In the rows, zero is written as 128.
Named moves, each a turn or a mirror, and the order they were made in; the first pair answered:
F (before -> after):
[199  94 173  98 153 107 113 172 118 106 111 120 173 109 131 205  74 139
 177 143 103 137]  ->  [132 144 140 135  98  90 104 166  81  65 125  89  89  95  88 139  85 131
 206 168 115  89]
[101 141 164  92 169 177 101 164 187 198 106 151 204 175 163 154 184 117
 130 103  94 185]  ->  [ 14 206 121 140  93 154  93 156 143 150 125 111  91 157 106  67 199 104
 166 137 108 122]
[118 158 133 124  94 147 101 116 126  96 120 102 103 141 113  97 113  99
 139 131 154 110]  ->  [164 124 156 100 133 161 104 120 148 123 111 124 160 151 143 142 106 106
 120 115 148 144]
[204  95 143 110 106 130 157 149 150  99 113 150 156 124 170 190 136 134
 136 130 143 129]  ->  [145 137 114 141  56 113 148 143 120  66 127 122  82 110 131 131 144 129
 159 151 154  85]
B (before -> after):
[ 71 177  87 117  98 118 128 113  61 139 152  78  46 140 117  63 127 106
 153 134 141  93]  ->  [ 67 152  71 103 144 157 148  99  75 213 135  90 114 184 132  82 146  99
 134  96 144 151]
[119 141 113 129  82  88 174 112  92 116 100 108 134 117 115 118 156 123
 151 151 173 122]  ->  [135 108 113 125 144 129 160 109 123 182  96 127 179 153 133 151 151 128
 128 105 138 179]
[126 131 133 135 153 149 104 146 145 133 155 128 104 132 124 123 107 133
 125 107  99 128]  ->  [111 147 127 135 116 125 123 141 123 109 149 117  93 119 111 100 119 127
 137 131 126 101]
[ 58 182  90 123  44  89 138 107  97 117 105 115 127 125  72  62 160  97
 161 128 153 109]  ->  [ 77 141  86 114 125 149 129 100 134 208  94 138 199 176  99  99 159 101
 131  68 121 187]
L (before -> after):
[104 152 110 160  91  64 145  95 150 123 122  96 132 101 158  81 104  66
 152 157 135 110]  ->  [ 87 147  93 181 130 104 113  93 167 163 136  99 119 129 154  78  93  70
 145 120  95 139]
[142 127 119 129 134 138 153 137 138 140 119 159 162 147 126 140 134 132
  79 103 133 120]  ->  [144 143 127 132 105 110 150 142 128  96 126 152 129 122 120 129 127 133
  89 131 143  87]
[161 135 115 131 119 159 188 102 137 140 149  84 123 184  85 109 161 103
  97 138 127 162]  ->  [164 144 123 128  96 136 195 106 127 109 151  79 109 165  83 101 158 103
 105 158 136 136]
Q (before -> after):
[145 130  92  92 150 157 100 147 139 158 122 149 110 184 155 137 154 147
 152 105 108 130]  ->  [172 119 112  73 141 136 119 150 137 143 111 155 139 171 168 155 156 147
 150 121 130 124]
[163 104 156 116 133 130 130 127 131 122 122 137 160 124 138 163 119 133
 130 119 133 134]  ->  [106 123 114 133 121 143 147 109 113 151 117 121 151 147 117 122 146 122
 138 108 148 140]
[101  99 135  95 109 103  98 134 109 125 109  83 140 103 126 138 128  95
 148 193 123 129]  ->  [ 81 108 118 114 116 120  80 133 111 138 121  78 116 111 116 124 123  94
 147 179 105 132]
Now pairs of rows:
Each pair is 2 to 3 moves apart.
[138  93 126 103  97 130 157 128 136 138 132 131 171 144 153 120 135 123
 100 136 111 166]  ->  [ 93 120 101 133  82 139 138 124 125 136 148 114 117 148 128  85 134 118
 111 130  97 154]  F then L
[123 127 105 117 110 124 163 123 112 151 103 128 150 145 145 118 151 120
 138 146 172 133]  ->  [140 116 116 139 158 157  99 136 141 165 131 141 121 156 150 137 115 136
 128 116 107 151]  L then Q then L
[116 132 113 142 148 134 112 123 128 155 145 136 121 133 134 160 115 129
 117 101 120 157]  ->  [ 97 152 108 143 107 109 133 120 104 124 139 119 105 114 121 137 128 122
 132 128 152 126]  B then B
[133 125 132 107 110 121 131 132 112 108 123 144 129 116 134 138 129 119
 130 143 150 113]  ->  [138 125 135 120 123 130 103 137 121 107 137 149 107 115 131 139 113 123
 130 134 122 113]  Q then Q
[ 79 124 101  89 103 107 134 113 139 127 137 118 142 138  88  90 121 151
 154 109 132 117]  ->  [101 102 112  74 122 114 142 113 151 146 127 128 178 146 100 111 122 150
 143  98 132 134]  L then L then F
[109 113 136 106 156 134 139 119 138 132 139 135 150 157 147 145 124  99
 122 130 120 160]  ->  [105 133 144 114 118 106 134 122 125  83 147 124 110 128 135 129 115  99
 137 163 129 121]  B then B
[124 127 120 128 117 125 106 120 121 122 132 119 111 118 136 120 120 131
 127 129 120 114]  ->  [135 122 128 122 117 119 112 123 120 115 130 122 122 111 143 130 120 130
 125 133 127 112]  F then B
[ 72 155 115 159 137 145 126 117 103 147 131 125  99 160 106  87 139 130
 155 135 129 123]  ->  [102 136 129 122 137 128 172 113 103 157 103 135 170 159 126 116 158 122
 144 145 169 136]  B then L
[133 118 112 121 188 196  58 136 132 195 170 142 142 189 114 140 116 140
 121  60  76 176]  ->  [ 75 143  74  98 118 154 159 105  77 196 126 112 184 192  92  90 182 107
 140  95 180 156]  Q then F then B
[155 164 149 140 128 153  90 132  76 165 148 115  87 144 118 116 124 159
 137  92  81 112]  ->  [190 135 166 109 144 148 121 128  83 184 125 129 155 145 144 150 133 157
 122  90 103 135]  B then F
[148 109 162 145  91  97  95 158 132  55 143 102  82  95 156 142  95 174
 148 185  99  82]  ->  [129 115 150 133  62  78 147 143 110  59 118  91 117  98 151 127 127 157
 153 201 150  78]  L then B then Q
[119 141 122 135 108 109 135 119 110 111 124 113 117 114 119 117 138 127
 129 145 125 106]  ->  [149 131 142 131 122 108 120 127 124 102 129 123 120 107 131 136 121 135
 125 145 110 107]  F then L
[ 99 122 105 139 163 182 118 126 138 186 103 125 139 155 117 116 154 132
 125 100 114 165]  ->  [112 130 119 154 163 176  75 138 147 152 129 125  89 138 114 117 125 146
 129 106  78 142]  F then L then Q
[104 143 117 155 123 131  87 130 130 115 155 124  66 124 104 105 103 125
 134 136 105 118]  ->  [141 100 128 111 156 143 141 119 138 168 117 142 180 149 141 152 129 118
 113 117 137 169]  B then F
[128 114 121 128 177 152  85 113 125 160 111 145 132 134 117 148 109 146
 112 146  84 139]  ->  [157 111 141 117 164 132  84 122 125 127 113 149 130 113 123 159 100 150
 114 166  91 122]  B then F
[ 99 124 102 158 169 185  95 127 153 195 140 136 114 177 124 114 124 137
 101  79  87 177]  ->  [206 117 188 113 116  96 106 155 147  70 138 152 120  90 155 165  94 152
 107 158 121 107]  Q then B
[103 124  95 143 135 153 129 146 124 147 114 131 116 147 119 115 168 131
 112 123 129 140]  ->  [132 106 116 132 151 152 126 153 137 149 112 144 140 146 135 142 161 135
 104 120 122 150]  L then B
[198  66 155 108 134  92 154 119 146 122  90 100 140 134 109 205  68 117
 131 130 136 136]  ->  [154  82 127 150 158 132  99 120 155 145 120  91  72 154  88 175  53 124
 134  98  79 144]  Q then Q
[ 85 138  97 129 157 154  73 124 150 164 134 120  93 167 108  72 110 111
 109 103 103 158]  ->  [186 109 169  69 131  87 119 138 150  93 109 144 162 111 154 135 102 118
 102 160 156 128]  L then B then L
[ 63 131 101 154 106 124 132 116  97 151 116 102 115 143 104  80 165 109
 136 142 125 115]  ->  [157  93 162 143 161 133  71 145 145 131 137 137 125 122 141 151 106 136
 112 128  61 127]  F then B
[103 157  96 137 124 157  81 150 120 125 153 148  42 121  74 119  94 160
 116 116  74 135]  ->  [ 66 166  67 115  81 133 171 128  81 142 111 133  99 132  69  93 154 134
 124 136 157 133]  Q then Q
[ 91 134  94 131 144 143 117 117 118 164 105 126 102 151 128  92 148 116
 133 125 116 132]  ->  [167 108 146  89 144 110 134 131 130 124  91 148 151 120 159 144 136 124
 124 153 135 120]  L then Q then Q
[123 146 135 171 139 136 109 146 168 123 148 115  89 135 106 147 101 137
 125 113 123 138]  ->  [104 136 117 154 137 141 157 131 156 160 123 113 142 160 113 143 135 123
 123 104 159 162]  F then L then Q
[112 140 106 126 115 111 134 115 119 135 117 158 131 117 130 128 157 123
 153 159 135 134]  ->  [137 121 123 121 140 121 114 121 138 142 123 171 140 119 143 157 140 132
 141 148 112 147]  F then B
[116 108 109 129 165 152 110 114 145 161 136 125 130 148 140 126 117 145
 116  93 100 144]  ->  [102 112  99 118 146 138 150 105 129 167 120 118 156 151 139 114 142 135
 120 101 137 145]  Q then Q
[ 87 140 120 144 121 116 150 100  97 135 114 109 107 114  97 109 165 127
 148 127 137 112]  ->  [118 120 141 151 168 143  96 115 132 150 136 131 100 121 111 142 131 144
 132  97  80 135]  B then B
[133 102 129 130 161 143 107 155 152 140 121 143 149 126 146 156 125 132
 106 102 124 135]  ->  [107 129 117 130 104 107 139 148 119  98 114 123 130 104 129 123 145 123
 128 138 166  98]  B then B
[ 93 116  92 152 116 154 161 100 135 182  81  91 167 137  80  75 153 109
 166 111 170 198]  ->  [144 135 144 169  89 114  81 133 146  69 128  97  62  69  78  81  88 133
 181 153 118 126]  Q then B
[148  84  98 128 148 162 140 122 145 136 135 144 132 138 134 136 127 181
 122 160 117  97]  ->  [126 101  89 134 123 150 154 119 130 125 132 131 117 135 123 116 138 174
 132 172 134  82]  F then Q then Q
[157 111 152 126 145 115 146 120 139 120 122 133 160 122 133 156 131 115
 114 135 130 129]  ->  [153 121 153 126 130 103 148 122 131 101 124 126 146 111 127 148 132 115
 119 150 138 113]  B then B
[147 104 152 115 167 152 110 124 163 139 125 145 145 148 154 144 104 153
 132 111  93 166]  ->  [ 66 149 102 134 107 138 142 107 118 134 120 110 104 150 116  74 138 132
 157 132 137 133]  F then B
[109 159 122 162 104 109  80 141 117  96 167 130  55 111 111  92 104 133
 148 143  99 100]  ->  [200 105 176 104 133  96 119 149 139 104 138 163 165 102 165 171 104 139
 122 146 125 130]  F then L
[144 113 148 102 111 111 155 158 148  38 126 170 135 114 185 139 135 130
 132 150 184 128]  ->  [ 64 125  83 127 133 166 163 138 141 125 121 153 135 173 159  96 169 116
 134 101 179 175]  B then B then Q
[ 81 118 138 102 111 136 123 130  97 136 118 119 128 164 142 125 145 118
 130 135 155 128]  ->  [ 90 122 147 101 101 122 113 135  94 110 122 118 112 149 141 123 136 123
 133 147 156 111]  F then L
[160 137 149 130 106 104 130 143 119  82 124 132 126 108 128 142 114 137
 118 155 141 111]  ->  [134 146 133 153 121 127  97 145 127  95 142 128  87 119 115 124 103 139
 120 137 106 115]  Q then Q
[119 176 103 152 168 154 127 121 110 126 126 154 101 155 101 107 102 118
 136 109 113 142]  ->  [151 176 131 138 139 117 136 130 106  76 125 157 100 120 107 120  93 124
 141 145 132 109]  Q then F
[149 144 138 101 104 117 150 137 129 107 132 138 147 126 124 139 120 134
 136 145 131 133]  ->  [134 145 122 119 134 149 120 137 144 138 146 139 129 147 117 134 112 136
 131 114  96 152]  B then L then L
[ 90 142  98 145 141 158 121 107 131 162 127 114 117 154 119 113 136 125
 117 108 115 137]  ->  [119 138 123 150 149 150  86 120 144 132 145 123  90 136 127 130 108 137
 116 113  90 122]  F then B
[205  87 176  86 112  65 170 161 167  41 154 143 149  96 117 157 123 156
 150 162 119 118]  ->  [169  63 135  95 187 144 160 146 192 157 150 154 191 167 119 163 139 150
 128  86  83 201]  Q then Q then L
[103 132 120 163  99 133 113 118 102 158 151 142  69 142 112 110 130 120
 121 115 130 132]  ->  [163 120 162 142  96 104 110 130 112 115 152 157  81 113 134 146 109 131
 117 139 134 115]  Q then F
[108 127 122 128 133 138 125 119 127 153 127 128 147 137 116 123 131 127
 129 104 127 161]  ->  [124 125 135 113 112 114 146 119 120 132 115 129 162 121 123 131 136 125
 131 124 150 148]  F then Q then Q
[ 91 138  92 158 126 165 108 111 136 173 128 156 114 148 123 110 103 102
 132 120  93 151]  ->  [119 118 106 124 124 151 151 106 133 179 101 164 178 149 144 134 121  97
 124 127 132 163]  B then L
[131 112 155 146 150 168  78 154 133 106 126 144  94 102 134 144 116 156
 119 125 139 155]  ->  [112 109 139 146 159 182  92 146 133 138 119 142 113 121 133 139 129 152
 113 107 143 176]  L then Q then Q
[ 89 142 112 127 101 132 144 104  87 140 133 130 128 130 146 122 148 120
 130 150 179 118]  ->  [ 98 146 121 149 121 145  89 117 106 125 165 135  78 121 141 124 113 131
 129 139 131 111]  B then L then L
[130 110 131 133 167 163 157 109 120 187 106 141 187 162 151 139 151 115
 129 115 179 171]  ->  [171 135 179 149 124 110  99 137 120  67 145 136  88  89 146 138  96 136
 150 166 150  88]  L then Q then Q
[151 174 103 117  93 137 169 148 108 122 110 112 143 173 157 115 186 106
 130 163 210 150]  ->  [141 197 107 149  84 136 113 160 110  81 144 107  55 151 140  95 155 117
 144 170 167 117]  F then L
[114 171  98 168 114 103 168 115  94 106 132  86 115  89 135 103 140 100
 126 142 209  87]  ->  [ 90 164  74 175 145 141 171 105 100 168 127  86 136 125 133  99 152  95
 116 104 196 127]  B then F
[ 90 158 119 158 172 152  80 162 152 145 118 133 119 157 113 110 127 118
 141 126 110 116]  ->  [101 150 128 154 181 156  77 165 159 149 118 138 126 158 119 120 122 119
 134 123 105 120]  Q then F then L
[ 71 124 120 119 162 153 165 100 138 139 107 130 172 130 120 110 139 127
 129  98 144 113]  ->  [110 112 146 101 158 134 169 109 141 115 103 141 189 113 135 134 130 132
 125 111 151 105]  L then F
[131 133  95 131  95  68 154 107 120  96 144 115 151 104  94  87 137 110
 159 193 187  86]  ->  [204 105 143 120 136  74 110 127 157  81 160 141 156  88 122 141  90 132
 144 188 140  94]  Q then Q then F
[167 143 118 140 119 132  98 141 144 106 124 138 143 122 124 150  92 130
 139 138 118 111]  ->  [140 160 102 153 112 136  96 138 135 112 126 127 120 126 109 127  97 127
 146 138 118 108]  L then F
[123 144 142 152 138 131  75 154 129  93 152 107  74 130 126 128  99 138
 130 136  90 109]  ->  [ 93 148 118 127  96 109 162 131  95 110 111  92 135 139 122 106 153 116
 137 159 172 108]  B then B then L
[ 99 133 104 122 120 141 137 120  97 127 121 111 116 141 104 100 154 113
 123 136 151 124]  ->  [145 120 138 100 115 117 146 128 104  94 115 122 139 120 122 128 145 116
 119 156 162 113]  Q then Q then F
[167 114 147 122 161 133 117 151 143 125 132 148 145 128 154 155 103 139
 120 120 107 143]  ->  [145 139 140 126 109  96 139 148 113  82 130 130 114 104 135 124 115 135
 139 157 140 101]  F then Q
[140 147 167 146  76 101  83 108 111  91  97  90 114  94 146  97 142 133
 149 111  87 138]  ->  [162 137 180 132  80  96  89 110 116  91  93  97 133  88 157 113 140 134
 144 112  91 141]  L then Q then L
[103 140 148 153 112 129  52 149 143  75 169 120  26  93  96 107  61 139
 147 140  68  77]  ->  [139 135 174 113  67  77 111 147 124  34 140 120  76  63 112 123  82 133
 152 183 133  51]  F then B
[117 131  94 135 143 156 114 119 149 173 104 123 160 184 136 114 115 121
 118 107 115 157]  ->  [156 148 132 124  87  93 112 134 133  76 113 119 123 125 136 119  96 130
 135 165 135  88]  F then Q then B
[108 103 102 121 168 139 124 142 125 163 133 138 141 165 134 111 133 123
 110 102  96 170]  ->  [ 88 124  95 140 150 133 110 144 115 140 147 127  94 154 115  87 127 127
 123 111  89 148]  F then B
[ 96 153 153 153 144 128 116 112 132 139 152 100  75 131  85  67 120 147
 169 127 100 109]  ->  [ 92 139 139 142 166 150 139 102 136 188 137 105 123 159  93  76 137 140
 156 105 107 146]  B then B
[ 72 192 109 140 165 102 126 117 105 124 102 122 171 128 118 122 207 153
 139 102 178 138]  ->  [148 163 161 117 185  86 104 136 130  90 108 145 191 101 148 175 173 167
 125 114 162 131]  Q then Q then B
[ 84 127 107 125 149 159 108  65 171 211 104  99 205 197 151 122 158 100
 105  62 116 173]  ->  [118 126 135  86 102 102 169  62 148 159  75  97 249 161 164 134 177  94
 113 115 185 139]  F then B then L
[147 185 207 123 164 130  94 155 164 130 150 126 115 130 142 165 115 126
 117 133  97 131]  ->  [113 213 188 134 122 109 111 151 137 106 150 107  85 117 122 131 129 117
 137 158 124 101]  B then Q then Q
[130 159 127 128 107 114 126 124  97  80 128 117 107 109 135 127 125 132
 130 150 113  84]  ->  [144 147 134 135 144 139  92 129 117 100 141 128 101 121 141 142 107 142
 118 127  77 104]  F then B then L
[106 112 106 147 150 185 158 128 140 182 109 119 136 195 122 119 157 148
 121 120  86 142]  ->  [ 89 142 103 168 118 164 137 136 127 137 125 103  70 173 103  89 147 151
 136 141  82 100]  L then Q then B
[ 81 147 106 155 110 139 115 118 121 128 145 100  87 113  95  85 148 117
 155 129 124 116]  ->  [153  98 144 123 172 161 103 128 161 161 138 135 159 126 133 156 127 131
 125  99  99 164]  B then F then Q
[ 74 147 124 178  82 127 114 150  78 121 107 118  83  87 109 113  85 135
 109 129 119  82]  ->  [ 77 116 115 145 109 146 174 134  80 185  71 130 180 122 130 135 121 123
  91 107 156 133]  Q then Q then B
[134 131 147 112 148 113 149 130 147 142 147 144 151 116 134 135 129 132
 118 124 128 133]  ->  [135 134 150 121 148 113 130 135 149 128 161 144 124 109 128 132 119 137
 122 126 112 121]  B then L
[153 107 144 127 131 133 115 156 136 152  98 158 187 122 159 165 112 136
 140 160 152 143]  ->  [ 85 137 100 147  97 133 136 140 108 162  94 133 158 134 129 110 142 122
 157 166 176 131]  B then Q
[106  95 115 146 128 143 140  89 145 144  91 136 150 141 121 147 132 132
  97 105 114 116]  ->  [100 101 111 153 130 147 131  90 146 146  97 134 134 140 115 141 128 133
  99 102 103 116]  L then B then Q
[106 106 112 141 137 149  99 118 153 146 143 146 158 143 128 124 122 121
 164  99 102 123]  ->  [ 92 120 105 152 119 140 100 116 142 127 148 138 130 134 115 105 123 119
 173 109 105 103]  F then B
[ 78 131  84 193 193 199 119 143 124 163 154 137  86 148 128  88  99 138
 128  73  88 155]  ->  [161  89 135 113 176 144 212 141 117 146 100 158 223 126 176 150 128 129
 113 112 174 161]  B then F then Q
[123 100 141 112 175 131 117 114 154 147 145 121 133 146 127 145 106 137
 134 109  99 160]  ->  [ 93 130 131 108 110  91 154 107 119 105 132  99 116 124 106 108 129 124
 156 149 151 119]  B then B
[152  98 139 108 124 121 168 127 132 154 121 129 176 141 153 146 138 131
 120 129 160 156]  ->  [ 85 137 101 154 112 141 127 124 121 154 152 108  86 148 115  92 133 129
 137 120 128 137]  F then L
[204 108 177  69 145 174 143 121 108 122 167 110 240 140 134 206 121 136
 106 144 191  95]  ->  [198 133 186 115 145 177  58 141 121  72 218 106 125 113 111 188  71 155
 121 146 123  56]  B then L
[115 138 129 141 144 171  91 157 148 154  99 125 154 129 154 145 111 138
 114 105 111 162]  ->  [149 140 159 128 113 131  95 166 142  96 101 125 146  91 161 155 101 142
 119 144 127 128]  F then Q
[ 75 140  92 146  98 139 164 107  98 142 131 117 110 138  93  94 152 109
 146 138 149 130]  ->  [ 80 125  90 153 136 171 141 109 118 175 140 129 117 156 100 110 142 115
 135 108 115 160]  B then F
[170 111 163 111 156 143 138 132 145 154 131 143 166 110 152 176 144 132
 112 114 134 133]  ->  [ 84 148 109 139 126 153 159 111 114 178 128 117 131 132 114 113 177 114
 128 108 155 128]  Q then F
[140 111 125  81  94  76 172 137 168 128  87 142 156  59 126 180 160 136
 102 112 157 123]  ->  [ 71 130  73 107  94 107 174 119 155 175  87 123 136  91  96 138 183 124
 109  88 156 138]  Q then L
[109  93 157 148 121 182 143 125 162 136 153 163 130 124 145 102 140 122
 121 111 121 118]  ->  [121  95 166 148 119 177 136 130 165 122 158 166 122 115 148 109 132 125
 121 118 118 111]  B then F
[133 144 142 156  96 116  95 133 119  72 167 134  66 101 112 124 108 143
 145 146  94  83]  ->  [172 120 166 111  87  91 157 129 116  72 130 147 152  93 141 157 130 136
 137 166 149  92]  B then Q then Q
[102 119 125 129 140 149 127 108 132 151 114 121 133 158 128  82 131 112
 142 133 130 139]  ->  [143 111 156 128 151 142  92 121 150 118 129 134 114 135 138 107  99 128
 139 141 105 125]  L then B then B
[146 142 115 105  79 115 167 144 120 122 100  95 162 119 123 162 126 108
 115 118 157 119]  ->  [103 156  84 140 103 155 127 142 125 156 119  87 116 144 103 135 120 112
 117  86 116 135]  B then F then L
[104 123 148 117  92 115 135 122 113 111 141 144 113  95 121 106 146 134
 125 143 147  89]  ->  [143  93 165 108 139 138 116 128 142 142 145 164 149 111 143 147 130 144
 106 115 117 125]  Q then F
[ 89 145  99 148 124 162 128 113 114 162 134 116 100 150 109 101 136 119
 125 106 104 143]  ->  [163 112 146 122 155 157 111 125 145 148 136 141 138 137 143 160 109 135
 107 105  83 157]  B then L then B
[ 81 139 115 117 139 163 200 121 104 185  99 111 175 183 145 121 164 110
 126  92 146 168]  ->  [134 122 148  94 143 146 207 130 114 163  93 126 205 162 167 155 154 118
 116 107 152 166]  F then L then F
[152 109 152 100 105 117 124 116 134 110 109 151 143 121 141 149 138 133
 126 168 126 116]  ->  [113 132 128 130 100 130  95 115 129 107 127 137  85 125 120 116 131 136
 137 159 102 105]  L then B then Q
[103 144 141 187 139 133  89 153 123  79 156 119  95  96 153 140 104 108
 183 186 146  83]  ->  [106 134 137 155 123 118 154 139 107  95 121 118 163 102 164 146 137  93
 181 199 200  95]  B then B then L
[119 112 104  66 146 118 188 138 106 159 101 128 135 158 112 105 156 106
 105  90 173 128]  ->  [172 115 153  76 142  92 122 166 123  81 136 138  70 109 118 126 103 130
 111 115 128  83]  Q then Q then L
[175  91 162 125 152 106  88 153 161 119 138 153 102 119 150 140 108 142
 110 112  99 124]  ->  [165 104 158 136 135  98  85 155 154 101 143 145  78 111 140 127 108 142
 117 121 101 106]  B then F then L
[ 59 146  93 143  84 133 184 129 134  83 132 135  94 103  95 121 195 107
 211 168 208 120]  ->  [103  89 107 138 193 205 137 135 194 173 139 172 155 151 132 184 166 122
 170  94 137 205]  L then F
[129 132  86 119 154 163 146 103 164 134 134 107 168 147  84 132 127 146
 117 140 180 186]  ->  [113 152  81 147 147 164 107 111 164 107 160  99 104 136  67 111 106 153
 127 144 147 163]  Q then F
[161 125 154 144 152  93  82 107 156  94 191 142 102 101 107 150  86 136
 141 103 114 150]  ->  [113 154 124 153 106  78 112  92 124  85 183 120  81  97  84 107 112 122
 156 121 151 128]  B then Q
[123 123  90 151 137  97  94 143 106 117  80  91  74  95 102 107 125 121
 137 145 143 113]  ->  [162 101 113 117 139  82 126 145 109 116  60 102 132  91 125 140 133 119
 127 153 172 122]  F then L then B
[138 154 131 124  91  83 122 132 121  76 132 124  93  97 109 121 113 132
 132 173 150  79]  ->  [ 87 145  84 117 116 126 169 106 114 170 103 120 156 154 106 109 160 115
 122 133 175 139]  Q then B
[113 159 112 157 127 139  75 138 138 116 160 110  61 130  98 106 106 137
 131 106  95 123]  ->  [195 109 162 101 154 125 112 141 158 121 129 140 165 127 144 178 106 140
 108 111 122 152]  F then Q then B
[144 109 126 143 166 152 115 109 155 194 130 157 173 172 186 168 147 146
 119  75  85 195]  ->  [151 116 136 109 103  95 189  99 120 156  97 149 214 142 190 162 181 132
 134 125 165 162]  L then F then B
